In the rows, 128 means zero.
Families of rows that turns and mirrors carry onto each other, the same ones carrying the whole set onto itself: the rest of each named row's family, in list order:
4 families of 8 rows:
z979: 118  143  106  113  121  120  152  170  96  127
z855: 139  148  97  106  126  128  145  138  124  151
z407: 137  110  146  149  129  115  124  113  114  83
z157: 141  140  126  138  91  110  155  119  127  98
z899: 137  110  155  131  105  130  111  129  136  98
z285: 135  146  111  117  137  110  116  153  103  158
z906: 139  109  145  148  103  132  125  141  134  92
z330: 136  125  169  139  120  140  140  136  116  89
z83: 136  145  106  123  138  110  120  159  103  157
z716: 143  131  108  102  137  129  141  142  85  146
z733: 113  126  95  113  145  137  113  127  102  140
z543: 119  133  105  147  125  122  141  126  110  163
z394: 126  144  115  108  159  113  142  129  108  151
z638: 124  139  156  96  132  108  142  151  117  149
z963: 134  130  96  116  142  134  115  104  96  126
z593: 128  141  146  144  121  127  110  132  127  77
z390: 124  118  142  161  138  142  115  163  114  109
z805: 135  126  173  134  121  139  136  130  118  91
z399: 138  112  148  152  125  113  128  110  116  88
z804: 135  132  121  102  111  123  125  116  122  79
z570: 129  143  106  122  156  114  155  142  104  145
z92: 130  145  154  154  110  118  119  125  133  92
z299: 117  149  133  91  116  109  136  139  107  151
z592: 141  137  100  151  123  122  145  108  103  144
z281: 120  123  148  141  97  109  157  125  128  99
z32: 139  146  94  103  129  132  142  139  122  148
z775: 115  124  166  144  119  131  107  110  110  119
z362: 121  124  169  144  129  126  102  132  125  135
z355: 126  132  127  113  140  123  153  181  105  122
z341: 114  116  138  109  118  124  130  127  120  77
z815: 117  120  138  166  123  143  124  141  99  96
z206: 147  135  117  113  127  121  149  135  89  161

Same family as z157: z638, z963, z390, z804, z592, z362, z355
Same family as z979: z733, z543, z299, z281, z775, z341, z815

Families of rows that turns and mirrors carry onto each other, the same ones carrying the whole set onto itself: the rest of each named row's family, in list order:
4 families of 8 rows:
z562: 108  159  130  146  132  159  104  141  113  112  126  111  123  126  142  131  122  112  142  132  112  138
z218: 107  147  99  136  125  142  125  151  96  141  115  100  128  125  131  140  115  119  131  123  116  140
z152: 141  106  135  139  124  142  93  141  141  123  151  116  132  122  130  85  115  147  94  90  108  134
z486: 127  136  104  123  151  97  139  111  126  135  109  140  155  133  133  149  148  110  165  155  117  150
z889: 129  160  125  135  144  138  95  127  88  108  105  133  132  131  137  123  125  94  130  126  112  126
z179: 121  104  99  108  107  119  119  109  125  107  125  138  108  131  134  95  136  136  129  137  147  123
z298: 145  117  154  144  124  141  106  147  128  125  136  118  128  117  120  114  139  161  91  114  110  113
z585: 142  120  137  149  116  137  78  160  141  136  142  141  147  110  134  102  120  120  115  85  103  125
z276: 125  121  83  116  152  97  127  114  137  132  123  136  156  147  139  118  119  104  176  135  114  162
z349: 129  113  103  155  166  93  114  139  88  112  160  147  142  125  126  112  139  126  130  116  112  118
z250: 123  94  94  158  157  110  99  127  93  133  161  147  125  109  129  124  137  121  122  122  110  131
z477: 138  148  147  105  121  132  136  118  175  125  103  111  164  141  140  110  129  133  132  120  116  158
z989: 122  128  102  123  145  100  144  108  130  133  128  144  152  136  128  142  135  93  167  141  100  162
z759: 164  91  138  124  151  96  108  110  169  117  145  154  156  140  129  94  142  147  134  125  109  137
z749: 149  126  127  160  162  113  117  135  141  136  136  102  187  106  132  131  131  131  123  125  73  142
z142: 139  116  108  142  158  101  84  131  132  102  161  140  111  109  124  122  159  116  148  124  90  139
z720: 116  122  123  116  122  109  101  133  145  123  107  172  113  116  125  133  149  137  115  123  145  121
z753: 159  83  108  115  144  80  128  110  154  146  135  146  164  128  122  103  141  145  116  111  114  146
z724: 158  125  128  155  177  110  115  124  132  129  136  80  166  119  131  124  129  125  129  122  82  142
z684: 149  134  139  153  169  118  113  152  140  150  134  117  177  134  127  137  120  128  138  113  78  153
z185: 141  126  134  106  109  145  117  122  177  145  99  108  143  141  135  121  118  138  137  134  113  158
z39: 109  116  112  107  100  128  116  126  135  128  124  178  121  136  134  110  134  132  131  122  144  142
z323: 137  141  95  117  149  81  127  88  132  119  102  116  132  137  115  134  149  122  143  143  121  153
z764: 151  139  142  111  121  137  134  114  153  126  88  119  171  145  150  111  113  132  128  109  112  149
z835: 156  96  117  113  154  86  128  105  163  135  142  162  152  127  143  101  145  145  120  108  103  133
z709: 141  114  138  140  134  142  92  138  137  124  135  113  136  114  143  91  132  161  87  101  128  128
z467: 106  145  125  150  124  156  108  140  106  123  122  95  137  122  126  133  123  108  134  135  123  156
z519: 115  103  96  151  156  103  99  137  114  132  173  137  116  110  115  122  150  124  131  134  114  135
z502: 150  101  108  132  121  82  110  120  184  146  138  126  148  116  113  114  143  148  129  102  113  153
z498: 115  115  114  103  114  130  119  110  126  122  128  156  103  144  138  104  134  124  131  117  154  147
z153: 138  145  125  124  106  119  121  117  140  152  83  118  170  139  125  114  109  126  109  104  134  141
z580: 163  138  109  149  143  110  104  114  128  131  138  86  166  132  124  104  119  105  144  104  79  158

Same family as z486: z562, z152, z753, z724, z39, z764, z519
Same family as z142: z889, z585, z720, z323, z502, z153, z580

Families of rows that turns and mirrors carry onto each other, the same ones carrying the whole set onto itself: the rest of each named row's family, in list order:
12 families of 3 rows:
z283: 86  104  133  121  105  122  154  97  117  115  101  128  118  135  131  126  107  170
z908: 77  121  130  121  94  137  171  97  175  122  132  124  127  144  125  114  107  163
z675: 85  120  116  122  109  133  177  100  158  98  144  115  118  118  113  134  144  191
z503: 109  113  117  156  114  186  143  108  155  105  148  99  135  65  127  110  144  180
z354: 91  112  103  137  113  201  140  121  155  112  111  109  132  86  128  97  104  166
z227: 82  105  138  110  111  127  143  110  139  88  133  137  129  122  113  118  146  190
z335: 125  94  148  115  101  147  146  89  123  109  142  131  125  94  142  66  126  195
z416: 82  137  121  168  118  172  143  87  153  120  113  100  151  64  151  122  129  168
z295: 106  108  163  134  97  156  139  108  139  146  125  99  119  112  159  57  124  193
z371: 76  86  126  133  100  150  181  75  131  137  112  115  121  89  155  52  132  161
z106: 103  130  116  159  131  165  129  119  154  143  130  78  139  79  120  102  148  158
z473: 109  117  119  182  122  192  145  91  131  120  141  117  121  100  120  118  119  157
z534: 117  103  152  133  117  147  151  69  138  134  109  127  121  107  170  53  142  169
z98: 128  122  131  132  117  132  163  84  142  161  137  92  118  106  142  61  138  177
z461: 121  93  160  148  96  138  129  83  126  141  120  129  133  114  162  74  134  162
z275: 85  117  121  156  124  144  161  86  141  115  134  139  109  151  115  126  149  169
z920: 91  117  129  147  124  168  150  94  142  90  107  88  141  86  113  102  119  125
z278: 67  123  138  123  121  121  166  90  149  107  103  125  122  139  129  131  124  161
z885: 92  116  133  161  127  188  128  105  142  109  106  101  141  72  138  114  115  149
z624: 104  107  150  147  103  168  122  113  142  98  150  115  151  77  121  116  123  170
z809: 36  95  118  132  108  132  176  95  148  118  107  120  127  114  128  103  148  153
z65: 126  105  133  129  103  145  170  77  150  123  153  120  116  100  149  69  159  198
z66: 83  116  139  122  119  120  173  77  149  94  106  111  126  134  118  94  141  136
z154: 83  132  105  115  131  122  166  111  144  133  117  93  112  125  110  117  140  179
z850: 116  103  140  134  120  155  154  71  137  107  104  105  129  94  142  46  146  141
z667: 63  137  116  130  119  123  173  78  153  114  102  122  129  117  145  128  145  186
z789: 76  137  122  120  130  120  172  81  138  143  149  115  114  113  128  127  130  156
z102: 102  120  129  133  136  143  146  76  137  156  147  122  119  90  158  70  170  161
z48: 77  117  146  151  109  178  120  140  149  125  118  87  134  99  132  107  123  178
z905: 60  96  129  166  100  171  159  96  147  127  123  98  145  71  136  96  123  136
z7: 108  125  129  141  110  147  166  58  140  138  111  118  129  86  177  69  141  191
z952: 68  118  145  113  106  133  154  125  142  124  111  106  111  142  131  105  123  196
z597: 86  128  103  137  147  175  142  101  126  134  135  102  122  63  130  115  133  157
z706: 105  101  132  132  105  163  142  93  171  136  122  135  130  118  157  48  154  173
z54: 124  103  121  154  123  169  157  70  122  131  131  138  101  121  142  69  147  181
z339: 92  98  128  156  119  172  108  119  123  112  97  118  141  91  134  119  131  158

Same family as z335: z227, z624
Same family as z98: z106, z154
Same family as z473: z275, z54
Same family as z354: z908, z706
Same family as z667: z416, z7
Same family as z809: z371, z905
Same family as z295: z48, z952
Same family as z789: z102, z597

Families of rows that turns and mirrors carry onto each other, the same ones carrying the whole set onto itself: the rest of each named row's family, in list order:
5 families of 3 rows:
z121: 136  108  110  125  146  148  136  144  155  110  129  117  122  139  152  160  148
z33: 132  144  141  124  133  122  136  148  132  101  144  163  135  128  84  113  141
z951: 117  135  137  155  107  153  130  106  159  120  120  118  107  144  137  152  147
z561: 152  117  120  134  103  142  113  135  148  89  107  128  102  131  136  154  145
z619: 122  110  152  125  119  114  110  136  83  157  117  133  114  131  144  128  160
z409: 92  92  125  142  129  124  115  148  101  147  116  146  126  125  167  111  127
z869: 122  138  124  126  110  162  115  125  147  105  118  115  93  139  128  153  153
z926: 113  107  160  154  113  120  103  135  101  153  96  143  120  130  146  129  107
z454: 138  125  120  145  121  172  131  116  143  110  112  102  100  146  136  136  129
z758: 131  140  125  116  125  109  124  156  136  109  148  147  145  124  116  111  87
z84: 138  152  119  133  136  123  143  151  126  154  139  125  131  132  94  112  103
z780: 104  102  134  160  128  103  119  126  114  164  103  140  120  116  153  118  125
z178: 145  157  128  117  132  114  145  152  105  103  134  150  131  124  108  98  127
z358: 135  133  142  122  141  118  141  162  123  101  147  139  158  123  101  105  120
z328: 92  91  142  163  128  105  118  137  114  147  140  145  128  107  145  118  130

Same family as z758: z561, z926
Same family as z328: z33, z951
Same family as z409: z454, z178

Families of rows that turns and mirrors carry onto each other, the same ones carrying the whole set onto itself: the rest of each named row's family, in list order:
5 families of 6 rows:
z456: 114  104  147  158  134  160  115  178  144  124  142  106  177  154  135  140  117  99  132  109  144  141  196  95  110  173  182  147
z463: 98  121  135  161  173  142  112  175  129  149  112  123  110  180  127  163  139  90  116  139  151  152  134  72  119  152  175  142
z897: 116  96  114  121  156  161  92  119  99  121  145  129  155  128  150  135  142  122  105  125  136  166  151  82  155  137  117  138
z482: 115  105  142  163  133  148  111  170  139  132  119  76  168  145  131  158  141  113  108  118  139  152  211  91  93  170  162  155
z406: 118  118  140  176  170  148  110  182  139  135  145  93  161  147  152  132  133  93  113  109  137  135  185  101  112  182  174  140
z538: 94  131  114  174  137  148  110  196  112  123  142  139  135  156  143  144  126  101  133  142  113  156  168  117  142  142  175  99
z524: 117  136  122  165  169  134  95  149  135  135  116  131  95  174  138  154  145  116  100  141  157  166  128  89  125  127  155  135
z747: 117  125  151  176  159  145  99  158  137  137  111  112  179  138  147  129  126  115  113  104  165  147  182  88  90  175  168  140
z272: 100  123  117  161  110  154  99  160  99  113  143  97  118  164  129  129  115  110  135  148  104  154  193  117  132  134  162  110
z508: 81  136  157  115  169  151  99  143  122  111  112  133  156  146  168  123  99  113  151  119  138  175  151  82  114  143  112  139
z190: 113  96  123  119  145  172  83  118  113  121  155  120  169  141  134  133  136  87  108  121  134  166  165  81  134  118  125  154
z148: 125  109  115  146  149  155  77  113  103  137  151  119  154  126  134  106  156  112  91  131  128  150  157  89  124  141  138  135
z14: 81  127  110  151  158  139  122  168  128  113  99  120  153  135  145  140  152  159  114  147  140  159  145  72  66  156  129  130
z618: 115  125  128  148  171  147  93  183  132  136  120  103  128  187  128  173  144  82  93  141  166  158  147  82  121  130  161  147
z812: 83  107  99  120  165  166  117  178  106  106  112  90  160  146  136  138  150  140  105  154  137  155  147  83  87  137  108  132
z575: 94  130  159  127  144  143  101  126  138  101  111  111  125  179  158  145  106  112  145  122  144  189  184  85  111  137  115  155
z422: 94  126  159  117  148  153  116  162  128  85  119  133  145  161  165  132  105  130  157  124  128  182  167  99  115  141  115  160
z877: 105  113  141  181  147  154  98  183  157  117  133  96  177  150  143  140  136  113  118  102  141  160  195  86  93  166  181  151
z986: 83  125  156  123  146  145  90  139  149  91  117  131  131  167  158  123  104  130  152  123  129  192  150  85  111  131  130  149
z532: 90  116  114  166  140  152  113  196  98  103  146  121  114  182  134  129  129  104  136  158  105  159  169  116  118  148  160  114
z894: 84  125  116  130  139  144  122  169  119  99  97  76  170  139  146  137  149  138  108  157  131  155  185  95  78  145  119  142
z270: 92  134  116  175  128  148  98  176  112  126  152  139  133  138  135  112  139  123  132  144  89  160  172  112  105  148  160  104
z711: 108  98  121  126  132  169  61  129  105  124  145  122  172  138  131  118  151  117  99  123  127  178  169  83  140  125  133  133
z120: 100  150  157  143  154  144  86  142  142  113  121  157  134  151  165  123  106  124  142  116  144  191  167  108  124  135  126  135
z112: 83  116  106  139  165  154  112  166  123  88  101  92  168  144  152  120  163  150  99  149  143  161  155  83  84  143  125  151
z134: 101  123  140  159  173  151  80  168  136  137  101  110  112  192  124  141  138  92  101  137  161  173  141  92  122  124  170  143
z598: 101  104  108  122  121  172  82  119  103  134  141  107  141  144  116  132  146  111  105  146  128  170  186  92  141  120  128  139
z172: 92  138  136  155  155  145  106  161  134  131  92  104  108  199  130  163  138  86  112  148  158  171  168  92  112  118  147  146
z24: 101  115  114  174  117  147  99  182  101  102  138  117  127  168  134  121  138  124  127  146  97  155  162  108  130  137  182  108
z527: 75  122  104  123  168  158  129  166  133  112  124  115  164  124  154  128  163  136  114  149  118  158  151  84  91  145  108  145

Same family as z812: z456, z190, z618, z422, z532
Same family as z524: z747, z148, z14, z270, z120
Same family as z538: z463, z897, z406, z508, z527

Families of rows that turns and mirrors carry onto each other, the same ones carrying the whole set onto itself: the rest of each named row's family, in list order:
5 families of 3 rows:
z470: 150  154  157  145  78  107  123  125  146  111
z919: 181  156  111  85  121  130  125  120  143  97
z751: 157  134  110  129  102  133  161  80  112  136
z488: 160  156  148  159  91  105  132  133  148  126
z910: 135  125  112  118  105  125  164  88  112  122
z659: 142  147  107  108  125  137  154  92  116  137
z525: 159  149  146  155  87  104  126  130  157  120
z436: 164  153  152  161  91  117  117  118  144  126
z845: 145  133  104  125  116  118  167  97  106  129
z44: 176  148  104  95  122  132  132  139  146  93
z588: 175  142  108  96  105  107  111  138  153  103
z552: 171  139  120  85  116  123  120  123  150  86
z718: 184  150  114  89  115  136  114  122  146  97
z338: 139  125  116  129  104  133  160  90  104  126
z91: 158  132  166  150  87  118  133  123  132  130

Same family as z436: z845, z552
Same family as z659: z588, z91
Same family as z919: z525, z338
Same family as z718: z488, z910

